[ 28   0 -15   4 -40] : (29)
[-15  23   9  11 -12] : (6)
[-53  -4   2 -18  -6] : (192)
[-12 -14  23   9  21] : (137)
[-10  -1 -13 -23 -28] : (136)
[ 30  11   8 -58   2] : (185)
[ 12 -23 -11   1 -44] : (139)
[-24   1 -21 -16  -3] : (69)
[ 16  -5 -32 -25 -33] : (30)
[18  9 -6 -9 -8] : (162)
step -1: [-15]
[-16]
step +1: [-53  -4   2]
[-52  -3   3]
step +1: [-24   1]
[-23   2]

[-28   5 -29  -7 -31  57 -28  50 -18 -36] : (31)
[-28  12  13   9  13  16  12  14 -41 -38] : (44)
[-28   5 -29  -7 -31  57 -28  50 -13 -36] : (49)
[ -8 -35  -7  30 -10 -35  -9 -30  37  34] : (146)
[-33 -10 -33  43 -35   1 -32   1  -1  -2] : (176)
[ 14  12  13   9  13  16  12  14 -41 -38] : (67)
[ 13  23  14  50  17 -46  14 -39 -37 -34] : (39)
[ 22 -50  21  27  12  26  14  23 -20 -20] : (148)
step -1: [21]
[20]
step +1: [17]
[18]
step +1: [-35   1 -32]
[-34   2 -31]
step +1: [-8]
[-7]
step -1: [  1 -32   1  -1]
[  0 -33   0  -2]

[-49 -28 -28 -22 -25 -13   4 -10  12] : (37)
[-32   9   1 -20  -6  21   1 -16   2] : (10)
[-11   8  -3 -13  -4   6   4  -9  -3] : (76)
[-5  2 -3 -3 -2  2  1  0  2] : (16)
step -1: [-5]
[-6]
step +1: [-49]
[-48]

[-55  -9  -8  19   4 -15 -16] = (71)
[ 52 -56 -17  -3  33  -5  18] = (27)
[-55  -8  -9  18   5 -15 -14] = (118)
[-29  42  36  27  47  21  36] = (53)
[-48 -13 -13  15   9 -17 -11] = (90)
[ 31 -41  14  30 -40  11 -38] = (48)
[-47 -11 -11  15   7 -15 -12] = (112)
[ 28 -36  13  27 -34  10 -33] = (102)
step +1: [15  7]
[16  8]
step +1: [-13  15   9 -17]
[-12  16  10 -16]
step -1: [13 27]
[12 26]
step +1: [-34]
[-33]
step -1: [  5 -15]
[  4 -16]
step +1: [42 36 27 47]
[43 37 28 48]

[-11 -21  15  -4   4  17 -13  -5   3  -2  19 -22  -6  -1   6  19  12   4
  14   7 -15   2   7 -20  18 -10   2  -5 -15   1   3  -6   8 -15   2  -8
   3 -12  16  29  16  16  -6   4   8  10 -21  13  -6  -9   2] -> (66)
[ 20  12  17  20   4   5  -9   2  18   0  -3  -7 -16   8  23  15 -20  -8
   8 -10 -10   3   3 -29  12  -1  25  -7  11   6 -15 -29 -11   1  12   9
   0  -3  12  16  -7  -6 -14   9 -13   7   4  22   9  51  -8] -> (45)
[-13 -30   7 -32 -13   5 -13 -25 -19   8  16  -6   6   1   3 -11  -3  -6
   3  16 -13   7  14   9  -4 -15   9  -8 -14  23  -6  16   1  12  15 -19
   2   3  19   0   6   2  18  -4   6   4  -8 -12   1  -9  12] -> (109)
[ 33 -10  -1   3  -3  -8  13  -7  -7  32  -6  -2   3  -6 -25 -26 -17  -5
  -9  -8 -25 -17  -7  10  -3   5   1  -5  -9   2   9   7  -4  21   6  28
   2  13  15 -18 -21  23   0   8  -1   2  14  -4  -6   4   5] -> (143)
[ 40   4  18  16  21 -12  -1   5  46  10  13  -4  -1 -12 -16  -8 -21  -2
  -4  -5 -39 -11  -3 -19  14  17   2   7  13   5  -6 -18  -7 -12   9  10
  -7  -5  -1  -3  -8  -4  -4   8  -3   8  -1  25   5  18  -6] -> (157)
[ 40   6  13 -27   6  -5   4 -11  25  -4   1   4   5 -19 -29  -9 -29  11
  17  -4  -7 -13 -13 -19   6   2   5 -10  -7 -25  -7 -31  16   6   4  27
  18  11 -21 -25  17   3  -5   4  -4  12  -6   2  -8  14   2] -> (138)
step -1: [13]
[12]
step +1: [17]
[18]
step -1: [1]
[0]
step -1: [-4 -4]
[-5 -5]
step +1: [4]
[5]
step +1: [5]
[6]
step -1: [-2 -4]
[-3 -5]

[  0   0 -27   8  27 -14 -27 -36   1 -47 -14  -3  -1 -26] -> (40)
[ 41 -27  21  32  -9  -8 -36  -8  -6   0  -7 -40   3 -37] -> (123)
[  0  23 -24   4  29  -8   0 -37   0 -47 -10   0   6 -28] -> (140)
[ 41 -27  21  32  -9  -8 -36  -8 -18 -51  27  14 -12 -10] -> (83)
[  0  26 -30   5  26 -18 -26 -39   2 -51  -9  -7  -1 -28] -> (133)
[ 45 -28  21  28  -9 -11   0 -10   0 -53  24  17   5  -8] -> (99)
[-27  27 -27   7  25 -15 -27 -36   4 -47 -12  -7  14 -28] -> (105)
[  0  17  -5  -6  16 -14 -13 -35  -4 -34  -5 -33  -1 -39] -> (156)
step -1: [-24   4]
[-25   3]
step -1: [-36]
[-37]
step -1: [ 16 -14 -13]
[ 15 -15 -14]
step -1: [-51  27  14 -12]
[-52  26  13 -13]
step +1: [  0  26 -30   5]
[  1  27 -29   6]
step +1: [-30   5]
[-29   6]
step +1: [ 26 -18]
[ 27 -17]

[-13   6   2   1  -1   4 -12  14   3  -1  48   4  -2   5  -2  12  -2   0
   2   6]  (79)
[ -3  -8   8   7   6  -2   0  47  -5   2 -13  -1  10 -11   2  10  -5  -3
   6   2]  (127)
[  9 -20   0  -4   6  -4   1 -20 -20  -1  41   8  -1  -1  -5  14  12   0
  -7   2]  (54)
[ -1   7   9   1   0   0 -12  30  -2  -1 -32  12   8  -5  33 -13  -6   3
   2   1]  (121)
step +1: [  9 -20   0]
[ 10 -19   1]
step +1: [-2 -1]
[-1  0]
step +1: [-3]
[-2]
step +1: [7 9 1 0]
[ 8 10  2  1]
step +1: [1]
[2]
step +1: [ 7  6 -2]
[ 8  7 -1]

[ 47  26 -43  49  -9 -29 -44  35 -29  38  24 -38  20  51  -5  -3  14 -23
 -26 -23] = (47)
[ 19 -38  14  31  12  41  25 -37 -42  -5 -19   7  36 -10 -14 -22  -4  41
  20  29] = (85)
[-20 -22 -16  20  50 -39   2 -32  30  -1 -44  39 -13 -26  18 -20 -10  10
  34  17] = (58)
[ 20 -23  -4 -50  29  46  45  13  24 -20 -36 -29 -50  10 -24 -41 -40  20
 -27 -26] = (126)
[-20 -22 -16  20  50 -39   2 -32  30  -1 -44  39 -13 -26  18 -20 -10   7
  34  17] = (122)
step +1: [ -1 -44  39 -13]
[  0 -43  40 -12]
step +1: [14 31 12]
[15 32 13]
step +1: [31 12 41]
[32 13 42]
step -1: [-36]
[-37]
step -1: [-29  38  24]
[-30  37  23]
step -1: [-40]
[-41]
step -1: [31 12 41]
[30 11 40]

